The rows of Y fall into 3 groups, which share some directions, and each row is roughly a mix of its group's hidden directions, except one row that fits no group.
Y:
31,33,23,21,3,-12,-17,-8,4,26,48
2,-16,44,-34,1,15,-46,-9,0,29,3
-13,-18,-7,-22,34,35,17,-42,-4,-6,33
-52,-10,-2,-9,-28,3,-19,16,-37,30,-2
-9,-10,-18,-28,-44,32,0,40,17,-19,10
-33,-14,6,-6,28,35,-3,-50,-18,-3,18
21,2,44,-11,-37,9,-18,-5,-17,33,30
-9,12,-14,31,34,18,-21,13,-23,52,-6
2,30,-50,11,-2,-11,6,-48,-22,1,9
-13,23,-4,29,-33,25,-28,-29,-10,30,-28
-5,-14,-17,-7,46,-23,27,-6,-12,-46,-18
-16,21,-48,-30,-4,20,-15,-33,25,15,8
-8,7,-34,-15,23,14,44,8,17,-43,-17
-14,4,-22,-26,40,14,-12,-51,-1,3,24
3,8,-10,-6,10,-13,45,50,7,-37,-13
37,-42,46,7,-13,-7,5,3,1,-27,19
-17,6,29,30,-12,2,-41,21,-4,22,-42
-42,9,3,5,24,2,12,-14,-60,-12,-11
39,-3,42,-31,1,-27,-18,-24,10,-20,-15
-24,14,5,23,30,-27,-11,36,-28,-6,-37
4,-2,-19,44,-21,14,17,42,-14,23,-29
-20,-9,-19,-8,48,30,26,5,4,-29,31
-32,0,24,-1,34,8,4,-8,-43,13,-40
-9,1,-21,-11,34,37,34,-30,29,-18,-13
11,8,-5,-6,13,-25,41,-23,-1,-54,-20
-5,-33,19,5,45,0,14,1,-1,31,-43
2,22,10,27,7,18,1,61,32,13,4
-6,-36,6,-21,-42,45,-14,-2,7,23,-14
24,14,-47,-14,19,-21,16,-35,-12,-16,28
-9,0,-9,-4,19,-6,44,7,-10,-51,-36
8,-37,51,-36,-21,12,-24,-2,-5,4,6
-36,-26,47,-6,5,20,-13,8,-39,0,13
-8,13,-24,46,50,-7,13,-10,-26,4,-15
-26,7,-21,6,56,41,15,-1,4,-3,-15
-5,-29,40,-9,-25,23,-44,-5,23,21,1
14,4,-27,-18,4,-26,45,-8,8,-45,22
10,-26,-5,-2,-46,36,-17,1,12,28,-33
20,28,1,7,-32,11,-25,-11,18,35,44
-15,12,0,-34,-12,37,-26,10,11,22,46
-13,3,-21,-13,50,-20,30,-3,-32,-26,17
3,9,-25,-21,32,46,-13,-18,21,29,25
28,-3,-10,-18,-34,3,28,-29,46,-19,7
-24,-4,-2,-8,-15,12,-46,7,-16,54,14
-21,13,-35,28,9,-14,12,-28,-15,-8,-50
-5,-4,16,-6,-57,29,28,3,20,-31,0
10,-18,21,-26,-8,22,27,-37,40,-7,-28
1,31,-30,-5,52,13,37,-10,3,-14,-14
5,-9,-7,21,-4,11,-22,20,-40,53,-22
-43,17,-19,-24,32,30,-8,-12,10,16,33
27,-6,-19,-17,-10,-27,18,-36,33,-32,27
30,-5,21,5,-43,-12,-36,10,19,39,-7
16,-25,14,-28,-9,22,54,0,-4,-7,-35
-37,25,-31,14,35,-10,35,6,-23,-16,4
35,18,-22,-13,-29,-29,27,-41,7,4,-16
5,-36,36,-24,20,-18,-19,-21,-37,15,16
-10,-4,10,21,-36,23,-11,38,20,34,-31
36,9,2,15,-14,5,-8,39,33,12,44
-9,1,11,-18,-31,-11,-3,38,9,-1,59
-20,-4,31,17,-42,26,-15,46,-8,-1,-5
45,-45,9,13,31,-25,18,7,11,13,-6
-32,3,13,18,-25,-16,-27,25,-26,32,-33
54,7,22,34,1,-19,-18,9,35,-1,3
8,12,-8,-36,-37,36,-3,-23,11,20,37
25,33,-46,4,17,0,30,23,-23,14,-16
-3,19,-8,37,-30,21,-43,6,12,31,-20
-41,-24,28,-9,35,40,4,-13,-20,-9,6
-25,2,5,5,32,-16,-6,26,-61,5,9
-8,-61,22,-27,11,-3,-19,29,-18,5,-2
-27,16,-34,22,27,0,-3,-41,-3,1,-39
-3,-17,29,-35,4,9,-34,1,-20,22,47
-49,8,5,13,16,6,2,6,-13,1,-58
-27,1,12,37,29,15,29,3,10,-24,-42
-6,-8,0,-26,49,-15,16,-39,-29,-24,5
20,-45,-28,-38,15,11,32,-3,16,-16,0
-25,3,9,-13,0,60,-41,-4,-17,1,12
-15,10,45,11,-26,-17,-31,15,-43,-10,8
-8,-5,-5,-13,7,49,24,-49,27,-3,-13
54,-11,10,19,34,4,2,13,-8,9,40
12,-54,3,-20,-44,24,0,-24,0,-9,5
1,2,22,-3,-22,33,-19,9,16,61,8
21,34,13,-16,-2,3,3,-49,-12,14,42
3,-17,18,-35,-43,14,1,6,39,-21,27
-31,22,0,18,-18,-22,10,-27,-31,-33,-34
3,-24,-7,-19,4,16,8,-14,13,-24,66
38,17,-39,-19,20,-12,29,0,-39,3,7
2,20,-38,0,22,-14,42,26,10,-38,-8
-22,20,-4,-6,-27,-4,-17,34,-16,-53,21
-16,17,-39,9,61,9,6,-15,-18,4,-4
-23,-6,-4,-16,39,20,22,-54,-20,-7,2
-21,-25,9,6,-7,17,-37,43,15,40,-7
-25,24,22,31,-5,-23,18,40,27,-27,-5
-4,41,-27,32,47,-17,-6,-19,9,5,-12
-36,28,18,15,-11,25,-31,35,5,31,-7
29,-3,-3,-3,-25,4,-9,-33,61,5,-13
-34,-36,24,-24,22,8,-4,-4,-29,14,-38
-13,-34,43,5,-42,2,-12,24,-17,9,-25
53,-20,-20,16,-11,-5,31,6,38,9,-4
27,-37,38,-24,-32,-2,-20,6,-3,2,32
22,-23,-8,-10,-61,22,-2,19,22,15,5
40,-6,14,-16,-58,-20,8,13,21,6,7
9,13,-14,-13,32,-6,-43,-28,-13,36,28
24,13,-42,-2,12,-10,-15,-9,-43,41,4
5,34,-32,5,-13,13,-23,-7,34,17,45
9,-40,24,-9,-38,3,-3,50,-9,-13,-9
11,18,-18,-9,-49,42,36,-12,-6,13,0
-25,46,-46,21,30,0,13,8,4,12,-2
-14,18,-38,12,37,25,-6,6,-35,25,23
55,15,18,4,-29,0,15,5,11,5,42
-9,8,-5,10,-17,30,22,-13,22,39,-50
-25,-19,-27,36,5,-18,-26,36,18,-7,-30
One row of each group comes first, with its name. Which group is each row after those in?
20,23,-29,-7,9,-43,10,-31,11,-33,23
(67)
13,12,4,20,0,-28,-21,59,5,17,-30
(75)
-5,-41,8,-14,15,-10,28,15,-22,-35,-40
(60)

0,0,43,-13,-21,3,15,-36,-41,13,-28
(60)
-40,-7,4,6,17,60,-3,-28,-12,1,6
(75)
3,-26,32,-7,19,-53,-24,20,-2,-17,17
(75)
-50,5,-14,-16,-7,37,-5,38,10,-10,-21
(60)
-6,12,0,26,-18,-18,-47,11,-41,30,13
(75)
33,-22,1,-29,13,-2,-9,-44,20,32,23
(75)
-12,28,-2,46,23,5,6,20,26,26,-35
(60)
30,-29,18,9,5,33,41,26,-15,-10,-26
(67)
17,11,7,42,-37,-23,-29,34,8,0,19
(60)
43,-4,-24,-23,37,14,20,-28,-10,-7,25
(67)
-22,-7,38,16,-16,25,-37,23,-25,30,-11
(75)
